Families of rows that turns and mirrors carry onto each other, the same ones carrying the whole set onto itself: the rest of each named row's family, in list order:
4 families of 8 rows:
Z475: [ -2   8  26 -24 -24  21 -25  -6   1 -19  10 -17   6 -15  13 -27  12   7
  -8   0  -3   0 -21  24   1  27   5  14 -18  11 -18 -22  13  21 -21 -11
 -11  -4   1  -1 -37  11  -2  16 -21  -9  -8   1  -3  -2]
Z344: [  2  11   5 -15  32  21 -18  14  37   5   6   7  20 -17   9   0  10  -9
  -2   3   2   0 -23  13  -3  14   7   4  -3  32 -23 -32  10  29  -8  -6
  -1  -2   1   7  -7   9 -35   4   6  -8  -5  18  22   7]
Z334: [ 11  -5   0 -43  -5  22 -19 -14   8 -16   5  -6  10 -17  34 -13   5 -23
  -5   7   0   9 -32  24  16  22   1  -1 -12  25 -17 -28  30  12  -8 -10
 -21   9   8  -6 -36   3  -9  22 -11  10   1   0  -1  -7]
Z177: [  0  21  21 -51  13  11  -6   1  19   2  -5  -7  13 -23  23   6   2 -12
   6  -1   4  -4  -7   8 -14  13   1   1 -22   1  12 -26   6  19  19   6
 -10  -6  24 -11 -33   6  -1   3   3   2 -10 -14  -8 -12]
Z792: [ 15  -5  28 -38  -1  20   7 -20  28 -40   9  10   8 -32 -10  -3  11  -1
   2  -3 -29 -11   2   3   1  18   4  -5 -25  29 -17 -38  14  35   2  -2
  -7  11  22   8 -13   9 -25 -15  -2  12  12 -16  14   9]
Z362: [  0 -11  20 -34   0   4  10   1  18 -33  21  -1   0 -22   0   0   4  -8
  -2  11 -17  -3 -16   5  -8  18   8  -7 -29  20 -19 -21  18  33   0   7
 -11   8  10   8   0   4 -21 -32  18  -1  -4 -19   9   6]
Z343: [  5   6  10  -4  17  17  -1 -27   7   0  -7   3  19 -44   1 -12  14  -8
  16  10   5   8  -3  10  -9  11 -10  -3 -31  40 -25 -24  22  34  -9 -16
  -3 -16   1  -4 -36  23 -21  -9   0   5  -9 -13   8   7]
Z330: [ 10   9  33 -12 -16   7 -25  -9  -3 -21  -5 -14  -2 -36  11 -12  16   3
 -11 -15  -3   3 -23   9  -1  23   1   1 -26  27 -12 -16  32  -3 -18 -10
  -3 -15   6  -3 -27  20 -12   8 -10  -5 -14  10  -2   0]
Z635: [  0  10  11 -15 -15   4 -21 -15  -7   4 -11   5   2 -31  24 -19  17  -5
  -5  -1 -10  -8  -8   7 -17  23   1   1 -16  28 -18 -13  14  15 -13 -25
  -9 -15   5 -12 -42   9   5  20 -16   3  -4   2  -9   1]
Z496: [ 22  11  21 -23 -14   4  14   4  20 -13  -7  -4   9 -27   1 -15 -28 -16
   4  -5  -6   1 -12   3 -18  22 -15  20 -22   6 -17 -31  16  24  -5   7
  -7  -1  16  22 -26 -15  10  15 -11  11 -10   5   1  11]
Z858: [ -6   5  16 -36  11   2 -26   4   4   3  -3   0   9 -14  32 -15  12 -37
 -12   6 -10   4 -11  17   5  31   2  -5 -20  33 -17 -15  25  17  -4 -21
 -16  -8  23 -12 -26   7 -13  21 -16  -5  -9   3 -10   5]
Z885: [ 13  -8  23 -50   3  21 -15   4   9   5   8   0  -5  -7  16   8   7 -33
   5   1 -15   8 -28  15  13  27   6   7 -20  30 -19 -16  28  16   2 -19
  -2   3  10  -6 -20  17 -22  34   4  11  -9  -1  -5   6]
Z97: [ 10  20  23 -10  -2  -7  10  15  35 -36  -9  -7   6 -37  16 -16  -8 -15
  -4  -5   2   6 -18  13  -3  14  -6   7 -15  10  -6 -25  30  24   8  -6
   0 -13   9  27 -28  -9  -2  17   0  24 -12   5  -8  -3]
Z649: [ 19  21  15 -37  16  10   8   0  26  -6  -9  -5  22 -26   8  -5   9   2
  -7  -5  -6 -10   2  17   4  13   6  16 -16  -4   2 -28  13  15   4   8
  -4  -8  34  -2 -28  -8  -6   4  -8  24  -8 -12   4 -20]
Z583: [-18   2  14 -18  26  31  -4 -12   8   3  11   1  -1 -34   2 -27   3  -9
  23   2  -5  -2 -12  20  -1   0   2  -1 -36  31 -22  -9  19  33 -24 -12
 -10 -13  -3   7 -26  16 -13  -2   7   5 -19 -15  10   0]
Z847: [  9  -4  24 -27  39  14  -6  -4  19   0   6  -6  12 -27   0 -11  23 -20
  -3   6 -15   2 -17  21  -1   1   5 -16 -16  51 -40 -30  18  35 -10  -7
  -1  -4  -5   1 -22   4 -35  14   2 -10  -7  18   9  -1]
Z166: [  5  -8  32 -35  18  24  11   3  35 -31   1  -9  15 -25  15  -8  13   4
   5  -2 -27  -9 -16  20 -22  -3 -10 -11   5  29 -21 -28  25  29  -2   3
  -7   7  11  28 -25   7 -19  -4   2   1  -2  14  -1  18]
Z115: [ -6  10   2 -10  16  18  -2 -15  13   0   3  18  16 -34 -10 -12   4  -4
  18  10   3   8  -9  11   0  19  13   6 -20  23  -7 -22   3  32 -11 -28
  -1   5 -10  18 -33  16 -19  -1  14   6  -4 -10  18  18]
Z512: [  8  23  22 -22 -16  -1  -2  -3  35 -24 -10   1  -5 -33  14 -10 -12 -24
   1  -7   8   8 -19  -7 -23  20  -9   2 -16  18   0 -25   7  25  12  -1
   9 -11   8   0 -20  -7   4  17  -3  -1  -5  10  -4  -7]
Z600: [ 28  11  11 -20 -11  -8  -7   2  14 -25  -8 -14  -2 -41   3  -7  -2   0
  -4 -12  -4 -10 -32  -2 -13  12  -6   2 -13   9 -13 -29  21  16   5  -5
   9  -1  31  16 -21  -7  15  12 -16  10  -5   6  -3  -7]
Z796: [  9  -5  18 -15  19   4   7  -1  37 -29 -14   7  11 -27  -1   2  -6  -1
  -2  -6 -17   4 -27  10 -17  -2   5 -14   1  21 -14 -32  32  33   3  -4
   3  18  12  24 -22 -20 -20  -9   8   4  -2   1  15  -4]
Z281: [ 14   5  15 -45  17  -2  -6   9  12 -14   6 -24  10 -32  11  -2  -5 -14
  -3   5  -7 -11 -14  10  -1  17  -2   4 -26  -1   8 -30  25   7   9  -7
  -3  -3  43  16 -26  11   5   7 -12   1 -15 -13  -8  -2]
Z414: [ -1  -4  27 -27  18  10   9   1  31 -26   9   9  13 -22  -5   9  -1   8
  -9   1 -21 -11   2   9 -16  12   8   3 -20   5   2 -38  18  32 -10 -11
  -2   7  14  26 -22   0 -25 -20   4  -3  -8 -24  12  -6]
Z992: [ 24  -4  10 -30  11  21  -3  -2  36 -29  -4  -4   6 -40   2  -4  -5 -11
   8   0 -24  -4 -28   7 -17 -15 -12 -11  16  18 -10 -18  22  18   4   1
 -10  16   3  20 -11  12 -12   4   6  -5 -16   8  -1   1]
Z788: [ 13  -5  11 -50  15  17  -6 -11   1  -2   7   5  -7 -19  27  -5  10 -20
 -14 -13 -20  16 -25  13  13  27  -4   8 -14  19 -12 -12  31  -1 -14 -14
  -7   2  23  -8 -34  18   0  11  -8  14 -13   4  -1   1]
Z929: [ 20  15  24 -38   5   6  -3   5  19  -3  -8 -21  23 -24  11   4 -12 -15
   2   2   8 -19  -8  19 -10  13  -2   7 -26   3 -12 -41  21  11   0  22
 -21  -1  33   3 -20  -8  -2   3   0  10  -9 -12   7   4]
Z731: [ 10 -15   3 -30   5  16  26  -8  25 -22   0  -3  10 -20   4  -6   7  13
   3  12 -26   1 -24   6 -33   1  -8  -5  -5  24 -17 -14  18  17   0  11
  -6   9   3  14 -17  -7 -21 -17   5  -6  -9  12   7   1]
Z876: [ 16   0  35 -22 -27  19 -15 -17   2  -1  -6 -12   2 -20  -2  -5  22   2
  11  -1  -7  -4 -18  19 -14  15   7   7 -19  25 -14 -12  14  10 -13 -20
   9  -8   1  -5 -29  14 -14  30  -1   0 -15   8   1   7]
Z483: [ 14   2  25 -40   0  17 -12  -1  21 -29  14   6   4 -35 -21   1   8  -9
  -2  -4 -22 -13  -5  -4  -3   8   3   3 -12   7  -5 -26   1  34  -5  -1
 -14  16  19  16  -2  24 -18 -11   6  -5 -10 -20   2  -5]
Z366: [ -4  -3   0 -21  20  32  -9  -4  27   2   6   7  -2 -22   4 -17  12 -17
   0  -7   0  -1 -20   6  -4   3  -6   5 -25  47 -31 -20  15  30 -27   0
  -5 -13   9   0  -5  -4 -34   7  -5   7 -12  16  17 -16]
Z643: [  0  -1  13 -22  31  15  -5   7  24   6   6   6  11 -14  18  -5  24 -22
 -10   0   0  14 -14   6  -8  17 -18  11 -11  38 -39 -28  12  44 -16 -11
   3 -15  16   1 -17  13 -23  -4  -4  -5 -11  11   5   5]
Z486: [  4  -4  19 -26  18  18   8 -18   8  -1  18  10   1 -34  -6 -10  20  -8
   1   5 -21  -5   2   9  -7  10   6   0 -34  43 -29 -31   6  42 -23 -25
   3  -8 -16  12 -34  19 -20  10   1   4  -4  -6   5   2]

The rest of the family of Z115: Z344, Z177, Z885, Z512, Z992, Z876, Z483
The rest of the family of Z858: Z635, Z847, Z600, Z796, Z281, Z414, Z486

Families of rows that turns and mirrors carry onto each other, the same ones carrying the whole set onto itself: the rest of each named row's family, in list order:
3 families of 6 rows:
Z67: [ 10   5   3 -22 -10 -12  16 -22   0  -2  -8   3   2   1  -8]
Z237: [  4  -5   8  -6 -25  13 -21  12  21  -3  18   8 -13  -6 -16]
Z696: [  9  -6 -13 -10  -9  14  10  -3 -10  -1  13   7  14 -12 -12]
Z687: [ 14 -14  -2  -5  -9   9   5   4 -18  -6   9   8   0 -12 -19]
Z186: [  6   2   1  -6 -10 -13  14 -21  -7  -8  -4  -4 -11  -9  -3]
Z564: [ 12   1  10   6   2  18 -22   7  30 -26  -8   2  -2   6  -2]
Z843: [  7   9  -6 -20  -4 -11  15 -16  -2  -4  -4  -3   5 -15  -7]
Z391: [ 18  -6  -3 -17 -15  12   6  -5  -9   1  10  18  12  -4 -18]
Z691: [ -4  -7  13 -12 -20  21 -17  12  25 -10   6  -1 -10  -8 -24]
Z995: [ 18   2  11  -5  -2  22 -22   8  34 -23  -3 -10  -3   0  -7]
Z287: [ 28  -5  -3 -11   5  10   8  -9   0 -12  -4   0  15  15   1]
Z837: [  4   9  15 -13 -16 -13 -14  -4  32  -8  -1  -7 -21   0  -3]
Z967: [ -5  -4  13  -2 -16  17 -21  13  20 -14   3  15  -8 -10 -23]
Z304: [-12   8  16  -3 -12  -3 -12  -8  31 -17 -12   1 -17  -2  -6]
Z315: [ 32  -5  -3   0  10   4   4  -5  -6 -21  -4  -6   4   0   3]
Z986: [ 18  -5  -8 -11  12   6  12  -2  -2 -13  -4 -10  16   4   2]
Z255: [ -5   8  13  -8 -17   7 -12 -12  37 -13  -5 -13 -17  -3  -5]
Z246: [ 20  -6   9  -2  -2  11 -21  14  28 -17   4  -9  -7  15   2]

The rest of the family of Z67: Z564, Z391, Z287, Z967, Z304
The rest of the family of Z691: Z696, Z843, Z995, Z986, Z255
The rest of the family of Z186: Z237, Z687, Z837, Z315, Z246

